In the data rows, the value 50 means zero.
A hidden rule labels the rows of this table. It goes by one to three of the table's principal directions, not those with the most spread.
ndarray[38 35 58 57 38 51 43 51 56 59 58 39 60 55 43 49 67 51 52 35 56 45 54 56 48 47 56 67 55 63
        46 52] C
ndarray[47 66 53 51 56 47 60 43 63 53 36 66 44 49 47 58 43 40 68 65 58 43 45 34 40 51 47 55 42 49
        37 44] A
ndarray[52 47 52 54 67 66 32 56 29 55 44 47 40 41 60 29 43 73 43 29 63 58 54 52 63 58 32 44 65 55
        60 54] A
ndarray[60 34 51 51 68 71 34 43 23 41 64 62 49 53 52 39 43 60 39 28 60 61 60 66 66 39 35 54 60 49
        64 49] C
ndarray[49 52 51 56 51 44 55 55 51 45 41 38 51 38 62 56 52 52 53 55 43 48 46 41 48 56 55 45 51 44
        51 56] A
ndarray[52 34 51 54 50 47 42 54 22 50 77 51 55 45 59 46 48 50 37 30 43 46 61 64 65 47 57 42 62 54
        64 49] C
ndarray[52 50 53 46 62 66 37 53 39 34 52 61 37 69 47 38 56 54 38 44 56 65 59 66 58 41 24 58 62 53
        66 45] C
ndarray[55 55 48 52 56 53 57 48 42 45 40 42 52 40 41 42 44 46 58 49 50 61 50 43 41 58 42 54 35 39
        53 53] B
ndarray[60 55 49 45 51 56 64 40 35 29 49 55 57 48 28 62 23 36 56 70 43 61 50 58 45 43 50 50 28 26
        52 51] C
ndarray[39 38 41 55 45 60 28 50 56 87 54 44 48 66 47 31 78 62 51 18 63 57 62 62 56 49 38 67 54 78
        47 42] B
ndarray[43 39 53 54 62 57 34 38 62 55 50 62 53 53 65 52 66 51 53 33 65 39 51 51 58 41 49 60 58 59
        47 51] B
ndarray[56 60 38 46 38 55 58 56 57 64 34 39 47 54 34 48 47 51 57 62 44 65 43 43 37 52 42 53 32 47
        43 47] C
ndarray[61 58 51 45 64 70 44 47 45 37 39 75 32 71 41 48 45 47 54 64 63 66 51 53 52 33 18 64 49 49
        56 38] B
ndarray[27 63 72 56 60 36 44 60 76 32 37 47 44 49 66 42 83 42 50 39 60 36 47 33 36 61 44 61 73 59
        55 57] C
ndarray[56 44 52 51 55 55 49 48 23 34 59 56 47 46 53 49 35 45 41 54 45 51 55 59 60 47 46 44 52 39
        65 49] B
ndarray[57 53 54 47 66 62 47 44 28 21 49 62 46 50 50 58 28 48 45 59 49 60 57 67 63 38 40 45 50 32
        64 54] B
ndarray[51 54 55 49 52 56 46 55 49 44 44 57 42 50 56 51 46 53 45 56 53 46 44 45 51 46 43 47 59 49
        52 51] C
ndarray[40 52 60 52 68 50 31 51 74 46 42 61 46 60 70 45 86 48 54 28 66 44 51 44 50 41 35 64 68 64
        54 51] C
ndarray[52 58 51 47 60 55 52 41 58 34 42 63 42 58 52 53 49 45 49 61 54 52 50 48 50 47 42 55 51 45
        53 50] A
ndarray[42 30 57 60 18 26 62 63 72 57 58 20 83 47 37 74 80 32 65 52 37 44 35 40 25 42 83 64 32 52
        35 46] B
ndarray[60 49 28 41 36 73 47 45 38 84 49 48 41 58 30 36 24 72 44 55 50 62 53 65 61 53 40 43 38 53
        41 47] C
ndarray[47 52 51 47 46 51 57 45 53 44 50 50 49 51 45 52 41 50 46 63 47 45 49 52 50 55 54 48 49 44
        48 54] C
ndarray[56 53 54 49 72 53 48 41 52 32 51 64 48 48 62 50 50 51 48 41 56 51 52 46 54 48 46 50 60 46
        56 54] A
ndarray[35 38 63 61 51 34 40 64 50 47 56 35 58 29 84 51 68 56 38 30 44 26 45 42 55 59 67 36 76 55
        56 61] C
ndarray[62 47 51 45 64 64 41 54 36 35 61 68 39 59 67 56 36 70 29 47 49 54 55 63 71 36 44 38 78 51
        60 53] A
ndarray[49 45 58 51 47 58 39 56 50 64 44 50 52 48 42 46 46 61 59 49 67 46 41 45 49 47 46 53 49 57
        39 46] A
ndarray[55 43 36 43 49 53 51 37 39 49 64 50 56 49 50 51 36 51 36 47 38 52 56 69 62 50 60 36 45 40
        55 55] C
ndarray[49 47 44 57 30 46 57 63 72 76 36 24 53 42 56 52 64 66 55 52 45 43 37 28 40 60 60 51 50 59
        34 57] C
ndarray[58 62 34 49 40 50 62 57 33 59 39 40 37 41 47 40 32 50 45 67 35 60 46 42 46 66 44 36 38 41
        56 47] B
ndarray[54 55 66 47 56 43 56 58 32 15 54 48 50 40 49 52 32 47 43 62 47 50 48 51 50 55 55 38 58 36
        63 57] A
ndarray[53 57 49 51 50 51 59 51 60 49 41 49 53 54 38 58 53 46 63 56 50 60 48 43 37 45 45 61 39 47
        42 47] C
ndarray[62 70 36 41 45 62 65 45 56 43 19 53 37 52 43 62 24 48 53 93 40 61 36 43 45 48 39 41 28 28
        45 52] B
ndarray[52 51 51 47 41 52 53 51 46 49 49 52 52 54 37 58 39 45 56 66 49 51 47 56 49 42 49 50 39 44
        46 46] B
ndarray[50 46 49 49 61 63 32 47 46 54 52 68 46 60 59 53 49 57 43 37 58 54 50 61 62 36 43 49 62 57
        52 44] B
ndarray[48 64 49 51 52 43 67 45 68 46 33 46 55 50 31 51 63 29 76 61 50 58 47 33 24 53 40 69 21 40
        42 43] C
ndarray[56 45 43 48 58 46 51 42 43 48 67 60 58 50 53 53 51 39 46 36 43 53 54 57 52 43 57 46 46 46
        54 44] A
ndarray[65 52 42 53 52 50 67 53 20 37 44 42 58 31 44 67 19 45 57 69 31 65 45 50 48 47 55 35 27 21
        54 48] A
ndarray[55 47 42 45 64 63 33 43 39 48 61 75 36 68 65 47 50 54 33 40 52 55 61 70 72 35 37 46 67 57
        63 44] B
ndarray[51 52 38 46 49 66 39 45 57 81 37 42 45 57 35 30 50 71 57 39 67 64 53 53 52 58 36 58 41 63
        40 50] A
ndarray[55 31 70 56 59 52 39 65 28 32 72 50 58 45 55 43 59 56 43 26 57 47 53 53 55 41 46 54 72 54
        63 50] A
ndarray[39 44 48 56 50 56 30 47 77 89 42 52 46 60 59 41 79 66 62 26 74 43 51 42 53 49 45 68 60 83
        34 46] B
ndarray[53 70 45 51 48 37 72 48 69 46 30 52 45 39 61 65 47 35 60 74 38 42 37 22 34 57 57 45 39 38
        42 53] B
ndarray[50 35 62 56 68 68 23 55 25 42 59 56 47 47 68 41 48 69 34 19 64 51 58 65 72 42 40 48 80 58
        66 57] B
ndarray[57 46 45 48 42 47 63 45 45 45 54 43 62 46 35 59 41 40 58 63 40 54 48 52 44 47 58 50 28 35
        47 49] A
ndarray[64 36 27 45 50 69 44 36  9 68 73 55 46 52 40 31 22 61 33 36 44 66 68 78 73 53 45 39 43 49
        62 46] A
ndarray[53 42 56 51 63 56 42 50 37 25 55 59 53 49 62 57 50 44 38 45 46 51 48 58 56 37 46 45 58 37
        64 51] B
ndarray[58 50 46 44 35 44 69 43 79 52 46 47 64 60 27 68 56 38 69 74 46 51 40 41 31 40 60 62 22 43
        30 45] A
ndarray[31 55 54 54 29 39 44 59 96 85 32 34 55 55 48 52 81 55 67 45 62 36 38 32 34 55 59 64 50 75
        25 52] B
ndarray[50 44 65 57 65 36 50 53 41 17 62 64 56 34 82 66 56 30 42 43 42 31 45 41 53 40 61 41 68 38
        65 54] B
ndarray[43 54 50 53 52 53 44 48 54 59 39 49 44 45 59 47 47 59 51 50 57 43 49 47 55 58 50 46 56 55
        47 55] B
ndarray[48 45 58 48 65 53 38 43 59 33 58 67 50 61 65 56 65 46 45 38 56 44 57 59 60 34 45 57 67 53
        58 53] C
ndarray[35 67 51 46 33 43 53 51 74 65 34 45 36 55 49 47 49 56 52 70 54 34 49 44 50 65 53 47 55 62
        38 58] C
ndarray[34 49 67 55 51 44 36 60 76 51 43 40 50 56 60 42 86 57 55 34 65 39 52 42 46 53 45 66 70 70
        48 57] C
ndarray[57 51 54 52 49 64 54 54 43 47 38 55 46 50 38 52 37 51 58 66 56 55 39 41 42 43 37 56 40 42
        45 44] C
ndarray[50 57 49 56 41 44 66 60 69 50 29 31 53 46 40 47 74 35 69 63 43 55 38 23 21 55 37 68 27 41
        44 46] C
ndarray[60 59 29 46 49 63 53 41 43 78 42 61 35 45 56 46 22 65 46 56 49 51 49 46 61 57 47 36 48 53
        41 50] C
ndarray[39 66 37 45 39 40 55 47 88 65 36 49 41 63 63 60 63 53 42 63 41 46 43 45 46 58 63 44 57 61
        38 53] A
ndarray[49 36 54 52 42 51 45 53 38 48 61 41 53 49 48 42 53 53 42 48 51 46 52 56 56 53 54 50 53 52
        56 51] A
ndarray[46 48 54 49 45 52 53 42 52 45 50 54 52 52 45 60 38 50 50 65 51 43 48 56 54 48 59 48 48 45
        44 52] A
ndarray[51 67 39 44 52 47 56 43 58 49 42 54 42 55 47 44 54 36 52 54 44 57 55 50 45 54 40 52 40 46
        56 51] B
ndarray[58 58 45 48 45 51 62 51 52 58 42 45 51 46 36 51 39 52 63 59 49 57 47 42 41 52 48 52 35 46
        41 49] A
ndarray[46 45 54 48 75 58 28 38 50 54 66 75 38 59 71 34 58 66 36 18 70 42 65 59 72 51 43 50 83 72
        56 50] A
ndarray[66 55 44 47 57 55 71 36 40 31 46 64 61 45 29 68 26 26 64 72 41 64 42 46 35 37 49 53 15 20
        46 41] A
ndarray[40 62 47 40 41 50 43 47 78 65 44 55 39 76 35 36 69 47 51 52 61 52 54 54 44 52 38 64 50 69
        44 44] A
ndarray[51 39 41 52 38 57 42 50 38 77 52 41 53 37 57 50 29 70 43 47 50 41 46 56 66 55 63 32 51 53
        42 56] B
ndarray[60 67 41 51 54 44 75 52 53 39 33 53 52 43 43 66 45 27 67 72 32 62 39 31 26 45 42 52 22 26
        46 40] C
ndarray[39 61 49 55 40 35 61 50 75 49 31 39 51 44 63 66 61 40 58 68 40 40 41 35 40 57 64 50 45 47
        43 58] B
ndarray[54 45 55 49 59 48 46 51 55 29 55 53 52 58 57 51 68 43 45 45 50 55 50 50 48 42 47 56 57 49
        61 49] A
ndarray[61 47 48 51 49 50 52 56 36 44 55 51 49 51 50 49 54 39 51 50 43 57 53 49 50 41 41 54 45 46
        61 45] B
ndarray[54 45 40 44 56 71 39 28 35 63 59 78 47 67 32 49 31 46 54 49 62 58 62 75 65 33 37 57 36 52
        47 36] B
ndarray[61 28 44 51 39 46 52 54  6 47 88 40 62 41 46 46 36 46 33 35 31 53 65 73 65 48 65 37 50 44
        68 50] C
ndarray[48 45 44 50 48 47 49 45 49 57 57 50 59 49 45 51 53 42 52 42 46 51 51 56 47 47 54 50 40 47
        48 45] C
ndarray[38 44 71 57 55 35 51 52 61 29 60 51 61 49 54 56 74 34 55 38 55 38 51 43 39 47 59 65 61 55
        53 51] A
Here are more rows. What is the label of each one?
ndarray[53 31 40 51 45 54 42 45 41 76 73 48 55 58 40 31 59 57 44 22 56 57 60 60 55 53 53 58 50 68
        49 41] >> A
ndarray[49 38 56 57 49 56 43 62 42 65 50 37 56 36 50 38 48 70 48 32 59 48 41 40 46 60 52 47 58 57
        43 51] >> A
ndarray[48 64 51 48 50 41 59 49 73 43 38 51 42 54 56 50 64 41 55 62 48 44 47 35 41 55 46 55 50 51
        49 53] >> A
ndarray[55 43 50 50 65 58 39 46 45 38 54 59 50 58 53 44 64 45 47 35 55 61 54 56 52 39 37 59 52 49
        61 45] >> B
ndarray[49 51 53 47 33 38 63 48 65 42 50 48 57 58 38 69 53 34 58 76 44 45 44 48 41 43 66 55 38 46
        42 47] >> B
ndarray[57 58 46 43 49 53 56 48 41 49 52 61 43 55 38 50 31 48 49 64 49 57 50 54 51 48 46 44 43 46
        50 43] >> A
ndarray[59 40 60 51 78 57 33 49 17 21 66 64 47 38 77 43 42 53 31 26 53 47 60 61 73 44 43 37 75 42
        77 59] >> B
ndarray[44 52 66 51 71 53 32 56 42 37 54 63 39 52 63 33 57 57 38 30 66 48 53 50 56 53 36 49 78 61
        62 48] >> A
ndarray[58 61 46 41 72 63 42 42 24 26 51 73 37 63 42 43 33 40 40 51 51 75 61 72 59 41 27 47 48 39
        72 41] >> B
ndarray[31 41 69 57 47 37 41 58 76 54 59 38 63 57 47 45 89 52 56 23 64 42 54 47 39 52 59 71 66 74
        43 51] >> A
ndarray[62 45 55 56 63 47 56 59 25 28 57 50 56 33 59 51 50 37 51 42 39 52 49 41 45 44 42 47 48 33
        65 48] >> C
ndarray[45 60 31 44 60 53 47 33 64 67 47 57 46 60 52 43 54 54 48 37 49 58 62 61 55 56 45 50 46 55
        46 51] >> C
ndarray[42 32 60 59 61 51 30 56 32 34 64 48 58 45 70 50 66 48 36 21 49 47 57 64 62 41 51 50 71 51
        69 55] >> B
ndarray[60 48 45 43 39 50 54 56 37 52 62 44 44 48 54 48 34 64 39 60 40 43 58 60 68 52 54 33 58 50
        55 59] >> C
ndarray[50 52 44 50 29 45 70 52 72 70 40 34 57 50 25 51 52 50 66 69 48 51 36 30 25 60 57 59 26 50
        26 43] >> A
ndarray[44 59 51 47 47 43 52 46 65 57 47 49 49 47 51 49 49 51 54 52 54 39 51 45 50 59 57 47 52 56
        43 57] >> C
ndarray[70 55 43 47 55 69 60 51 16 36 42 54 39 46 41 53 13 58 49 75 42 66 53 57 60 45 32 41 39 28
        59 50] >> C
ndarray[41 54 55 53 37 41 50 57 82 63 31 43 53 51 52 60 69 45 64 61 56 39 32 30 34 49 57 58 44 58
        34 48] >> B
ndarray[42 44 56 54 41 47 49 51 52 52 52 44 52 51 49 53 54 51 51 53 52 42 52 52 52 52 57 55 53 55
        48 52] >> B
ndarray[51 43 44 53 63 58 36 50 51 45 43 45 50 54 64 42 74 50 46 32 50 62 53 54 54 44 35 57 51 48
        63 52] >> B
ndarray[50 65 58 51 57 49 53 54 59 35 27 53 46 49 51 62 49 44 62 66 54 55 41 39 41 45 44 53 46 42
        49 51] >> B
ndarray[41 40 56 59 39 44 44 63 58 64 43 24 61 40 47 42 74 52 62 38 55 45 44 38 39 56 51 60 44 57
        45 52] >> B
ndarray[40 56 42 43 21 24 67 49 77 72 59 21 67 48 26 46 58 46 54 49 39 47 53 51 33 72 81 48 34 58
        34 58] >> A
ndarray[44 54 48 44 41 41 44 54 61 71 57 51 48 51 61 56 42 67 41 47 50 37 50 56 62 54 70 31 67 66
        39 55] >> A
ndarray[51 46 50 55 44 50 55 57 42 62 47 37 60 42 33 50 42 56 59 49 50 60 43 45 38 55 55 51 36 48
        40 43] >> A
ndarray[44 41 43 49 53 68 25 42 70 80 47 52 47 74 42 30 82 61 56 21 72 58 60 60 54 42 28 76 50 75
        44 45] >> C
ndarray[45 49 64 52 53 40 53 55 52 30 56 55 60 45 56 68 48 43 47 52 45 42 43 49 45 43 64 45 59 42
        49 52] >> C
ndarray[61 52 38 44 52 59 60 34 36 43 49 58 56 52 27 58 25 37 57 65 44 68 51 61 46 42 48 51 20 29
        50 43] >> B
ndarray[56 40 56 53 43 38 60 62 34 48 69 40 62 34 46 49 40 53 44 44 42 46 43 42 43 58 68 38 53 47
        49 48] >> A
ndarray[57 44 47 51 43 58 56 51 35 44 42 30 56 38 38 46 34 56 47 61 44 59 43 50 47 58 51 44 35 32
        53 57] >> B
ndarray[52 72 46 43 33 31 77 53 60 36 35 44 52 51 31 70 40 22 66 94 31 55 42 44 31 49 57 47 19 30
        46 47] >> B
ndarray[59 43 44 50 54 53 50 52 42 53 58 57 49 45 67 57 41 59 39 47 43 46 46 48 59 45 56 37 60 49
        50 50] >> A
ndarray[54 49 48 45 55 40 52 49 37 21 65 50 50 52 61 49 54 35 30 49 33 55 57 63 57 49 55 39 56 38
        74 54] >> B
ndarray[53 47 35 45 65 63 41 29 49 48 52 65 42 60 61 44 50 52 40 46 51 54 60 64 67 47 40 48 50 46
        58 51] >> A
ndarray[51 40 63 48 56 60 41 41 28 32 60 62 50 41 55 52 23 55 40 55 59 35 52 63 70 46 55 39 61 41
        57 59] >> B
ndarray[41 56 53 50 49 47 45 52 56 53 41 47 49 46 55 51 50 51 49 48 52 46 47 50 50 54 54 45 54 52
        48 56] >> B
A new table starts here. Each row of this table is followed by its label. One hidden rule gives the labels. It looks at one to three of the table's principal directions, none of them among the few with the most spread.
ndarray[38 70 52 30 46 58 34 41 51 50 29 82 55 59 22 35 38 48 56 38 42 44 54 35 29 43 63 89 96 66
        71 51] UX
ndarray[47 47 47 58 45 63 57 61 63 54 49 49 53 32 52 67 58 42 38 42 44 53 50 51 52 54 63 39 43 37
        53 57] AM
ndarray[51 52 43 39 72 46 53 47 66 47 50 42 25 50 56 47 65 53 52 48 49 57 38 42 51 42 39 54 44 56
        41 45] UX
ndarray[55 47 53 68 23 64 69 66 57 64 54 37 54 26 55 69 61 45 42 30 50 54 37 58 63 69 66 27 26 30
        44 59] AM
ndarray[54 47 52 56 40 59 55 66 55 59 52 46 52 32 56 61 62 43 43 43 51 56 43 48 57 57 54 32 42 37
        44 52] AM
ndarray[62 53 59 59 49 45 39 37 31 42 54 43 51 64 53 48 46 43 63 63 49 45 69 57 40 53 39 46 36 48
        45 51] UX
ndarray[52 36 50 62 49 51 55 61 56 53 56 46 67 38 62 69 51 41 37 67 45 43 63 62 62 60 48 29 47 38
        46 61] AM
ndarray[56 52 51 52 54 49 40 42 40 36 52 49 52 58 44 48 41 53 54 61 62 51 53 42 44 42 38 49 45 46
        49 48] Oa
ndarray[47 45 40 51 67 49 62 45 67 45 51 36 37 54 55 56 56 56 46 51 44 51 46 58 51 47 52 50 32 50
        49 55] UX
ndarray[59 55 56 51 43 45 40 42 35 43 54 54 49 61 47 43 46 39 65 52 51 42 61 48 34 48 40 48 51 43
        49 46] UX
ndarray[50 38 50 35 57 49 55 76 62 69 45 43 44 37 48 53 66 66 30 41 55 64 26 38 74 46 61 41 52 65
        41 48] JY
ndarray[47 60 60 35 28 72 58 42 68 71 51 58 49 43 31 62 62 37 58 33 26 37 63 61 44 65 62 55 68 48
        61 73] Oa
ndarray[52 45 53 62 45 39 42 47 30 39 57 52 63 58 59 44 36 46 55 64 56 45 61 56 49 50 36 43 50 45
        47 42] JY
ndarray[45 52 40 66 43 58 62 46 67 28 60 53 57 40 49 63 38 41 53 50 55 40 44 55 50 53 33 42 50 19
        53 55] AM
ndarray[49 51 45 41 78 36 48 46 61 46 49 45 29 56 65 41 59 48 52 59 46 57 52 47 45 41 37 56 48 60
        42 40] JY
ndarray[60 58 68 39 35 56 30 31 20 59 49 56 56 71 31 43 48 48 67 52 43 42 75 53 35 51 58 61 55 66
        58 58] UX
ndarray[42 41 48 51 28 72 78 66 86 71 54 42 47 17 42 81 70 49 26 25 39 51 37 58 70 61 69 29 45 38
        50 71] Oa
ndarray[52 43 49 58 50 43 58 57 47 57 48 34 47 52 59 51 55 60 44 47 48 55 41 60 59 56 59 45 31 55
        43 51] JY
ndarray[58 46 60 37 46 52 54 58 51 76 51 38 39 45 53 52 73 56 48 42 43 57 44 53 64 58 57 42 42 65
        39 55] UX
ndarray[50 35 44 46 72 33 59 64 57 54 53 40 53 54 62 45 45 64 39 67 62 56 42 49 64 44 48 39 43 54
        45 43] UX
ndarray[54 49 57 39 62 39 47 31 45 58 48 44 42 73 46 44 51 53 59 60 36 41 73 62 43 50 57 63 47 73
        52 57] JY
ndarray[55 53 43 67 51 50 50 52 44 33 53 47 56 45 55 50 39 52 51 55 73 57 37 38 50 47 40 43 34 30
        47 42] AM
ndarray[45 54 50 53 40 62 51 45 55 48 53 58 60 41 44 58 45 44 47 53 51 46 56 50 47 52 47 49 59 38
        57 59] UX
ndarray[52 39 43 42 74 40 48 68 54 56 44 48 48 46 63 48 59 58 38 57 52 57 37 42 63 45 54 48 51 60
        42 43] UX
ndarray[58 55 54 48 60 33 31 46 24 38 45 58 55 69 50 29 34 54 63 61 65 50 52 38 43 42 41 63 58 61
        47 33] Oa
ndarray[63 50 47 52 69 53 58 56 68 44 58 30 35 38 59 61 65 51 51 58 64 61 33 40 62 50 29 32 25 35
        33 50] JY
ndarray[63 54 63 44 53 48 36 46 31 56 51 41 43 61 53 42 59 52 62 57 50 56 56 50 49 52 42 49 41 63
        40 47] Oa
ndarray[56 57 69 37 49 50 42 43 33 74 45 44 46 71 48 38 57 49 65 50 32 51 75 63 38 60 71 59 46 73
        56 54] UX
ndarray[48 50 47 31 51 56 52 47 58 60 52 56 40 45 40 50 60 56 48 39 51 52 42 39 54 41 56 55 58 60
        53 51] UX
ndarray[43 46 47 57 46 49 54 51 52 50 47 47 53 48 51 52 46 56 40 50 48 51 47 57 54 51 54 51 48 52
        51 53] AM
ndarray[58 46 39 55 77 31 56 53 48 41 48 34 41 63 64 39 47 64 54 60 62 55 31 47 55 47 45 54 28 52
        39 40] UX
ndarray[59 42 45 54 62 40 52 51 48 44 59 39 41 51 65 51 57 49 54 57 55 51 45 49 55 47 38 38 32 45
        38 44] AM
ndarray[46 59 58 48 42 54 38 45 42 51 38 65 63 58 33 46 37 46 52 49 44 44 67 49 37 51 64 67 70 58
        63 55] AM
ndarray[47 46 54 64 34 56 53 56 44 55 54 55 76 40 54 59 38 43 42 59 52 46 64 59 56 61 57 39 53 39
        56 56] AM
ndarray[37 34 34 43 78 41 58 60 75 46 46 52 45 44 56 57 52 57 27 55 47 52 46 47 61 36 59 52 57 61
        52 47] JY
ndarray[59 32 51 46 49 43 49 72 40 60 50 46 65 48 50 54 51 63 37 56 59 49 35 46 70 51 53 35 52 52
        40 52] UX
ndarray[47 52 46 51 55 40 29 51 30 32 43 70 62 54 50 35 34 52 50 59 65 51 45 34 48 38 36 63 74 56
        50 33] UX
ndarray[40 56 54 47 47 45 38 31 40 44 46 64 55 64 44 39 36 46 55 58 41 42 73 57 36 46 47 69 71 63
        61 50] AM
ndarray[42 51 50 53 43 56 59 54 52 61 45 50 56 41 47 51 48 63 41 39 54 57 39 52 66 56 69 58 49 62
        54 52] AM
ndarray[48 53 50 47 51 50 49 42 52 48 48 52 44 62 46 48 50 43 58 46 36 43 62 57 33 49 54 56 52 49
        57 53] UX
ndarray[48 49 36 45 75 43 55 53 61 39 49 47 40 54 58 42 51 60 53 51 58 55 28 42 55 42 42 58 46 50
        46 40] Oa
ndarray[54 58 59 49 41 63 55 38 51 58 60 43 42 53 49 54 58 39 66 43 39 48 67 62 39 59 55 44 35 44
        55 57] AM
ndarray[55 42 43 38 82 36 65 50 73 52 57 29 23 59 61 48 65 58 54 54 47 53 41 53 55 45 43 44 29 55
        39 47] UX
ndarray[55 46 54 48 47 54 55 56 57 57 54 44 48 42 49 60 58 47 47 48 49 50 50 51 58 54 51 38 45 47
        45 55] AM
ndarray[49 42 59 48 26 60 54 55 45 69 54 61 78 44 38 61 42 48 43 53 44 37 65 60 59 62 67 42 66 48
        60 66] Oa
ndarray[48 50 44 60 62 39 70 47 71 40 62 33 36 49 63 49 47 49 53 55 59 54 46 56 52 49 33 37 29 36
        43 42] AM
ndarray[51 51 49 65 54 46 38 46 42 29 52 57 62 51 59 53 37 34 52 70 52 44 69 51 39 48 33 46 54 34
        51 47] AM
ndarray[49 50 46 49 57 60 52 55 60 41 53 51 55 45 42 58 45 52 48 52 59 53 45 41 52 45 49 45 48 38
        55 51] Oa
ndarray[50 32 42 52 64 47 60 67 66 54 55 36 43 37 67 66 66 48 31 55 44 56 47 54 61 47 52 27 34 44
        41 52] AM
Which label does each new row get?
ndarray[57 45 39 44 76 43 63 60 69 47 55 36 35 44 59 50 60 62 48 54 68 60 21 36 66 44 39 43 33 45
        37 43] -> Oa
ndarray[50 55 61 46 45 63 40 49 44 59 47 51 50 43 46 56 59 46 47 50 45 58 63 49 50 52 55 49 51 59
        52 55] -> AM
ndarray[58 53 51 44 69 32 55 53 47 60 44 28 22 66 63 30 64 65 61 41 50 63 29 51 52 52 54 59 26 70
        36 37] -> Oa
ndarray[50 50 41 64 59 54 40 50 49 26 46 47 43 45 56 60 55 45 46 50 48 54 43 46 47 44 39 50 40 41
        44 48] -> AM
ndarray[46 56 52 69 45 45 48 44 39 41 47 48 53 54 61 44 40 45 53 53 50 53 60 59 42 55 50 54 40 48
        51 44] -> Oa
ndarray[51 38 52 38 51 54 52 58 54 61 53 46 50 50 45 58 60 58 43 48 42 48 49 55 62 50 58 42 51 59
        49 57] -> JY
ndarray[54 34 50 61 43 53 61 61 53 53 63 38 55 38 60 68 57 49 41 51 49 48 50 62 68 57 50 24 33 39
        42 55] -> UX
ndarray[47 65 55 29 66 42 36 47 43 57 37 67 48 61 44 24 43 55 59 53 58 57 49 31 41 41 53 78 76 74
        56 35] -> UX
ndarray[57 58 48 44 69 40 44 35 51 43 48 49 33 65 59 41 56 41 67 58 40 45 59 51 33 48 38 63 48 54
        46 47] -> Oa
ndarray[46 58 45 58 50 44 37 33 29 29 49 63 56 67 51 34 30 48 65 55 54 44 56 50 33 44 41 69 57 49
        59 39] -> JY
ndarray[56 45 61 51 27 61 49 56 29 66 50 46 63 51 37 55 51 61 49 37 51 50 48 55 61 59 75 45 40 58
        53 57] -> JY
ndarray[67 38 62 43 58 33 41 63 34 60 50 37 49 60 55 45 57 56 50 61 54 53 51 48 59 50 47 35 41 62
        34 45] -> Oa
ndarray[53 52 51 67 40 46 43 41 24 37 53 50 61 61 53 43 33 50 58 56 61 49 57 53 41 49 49 49 37 43
        53 44] -> JY
ndarray[51 44 40 56 64 51 69 64 71 50 54 31 40 32 58 59 58 66 35 48 70 68 20 40 73 47 49 36 24 43
        39 46] -> Oa
ndarray[54 46 51 55 48 43 58 57 56 55 53 42 46 41 59 53 56 50 46 50 53 51 41 53 63 57 42 41 45 48
        37 49] -> JY
ndarray[52 63 49 41 60 32 29 30 19 36 42 64 47 80 45 16 32 59 71 56 63 49 48 36 32 36 40 82 64 69
        54 31] -> AM
ndarray[53 60 50 37 68 38 40 50 42 47 40 50 36 66 50 25 50 61 61 48 59 60 33 36 44 42 43 69 55 66
        46 33] -> Oa
ndarray[38 41 47 48 39 57 55 51 53 61 48 59 63 45 43 59 47 53 35 45 37 43 60 61 55 51 73 53 62 59
        63 61] -> Oa
ndarray[55 39 45 58 56 56 53 62 52 40 60 40 53 41 59 63 56 53 47 55 56 53 39 52 66 52 39 31 35 37
        41 49] -> JY
ndarray[45 62 50 48 55 43 30 41 38 39 41 69 54 53 53 33 40 44 52 63 56 53 56 37 37 41 31 69 77 57
        51 39] -> AM
ndarray[42 39 41 56 51 59 63 69 74 53 50 53 63 24 52 70 50 48 25 52 55 53 44 45 66 50 60 35 54 36
        53 56] -> AM
ndarray[50 55 58 22 66 41 41 47 42 69 37 55 44 70 40 27 51 66 56 49 48 55 51 42 49 44 69 76 66 88
        55 44] -> Oa
ndarray[57 56 46 64 65 33 48 50 46 33 51 41 43 56 71 38 46 46 62 62 60 54 40 49 48 53 23 50 39 39
        36 35] -> Oa
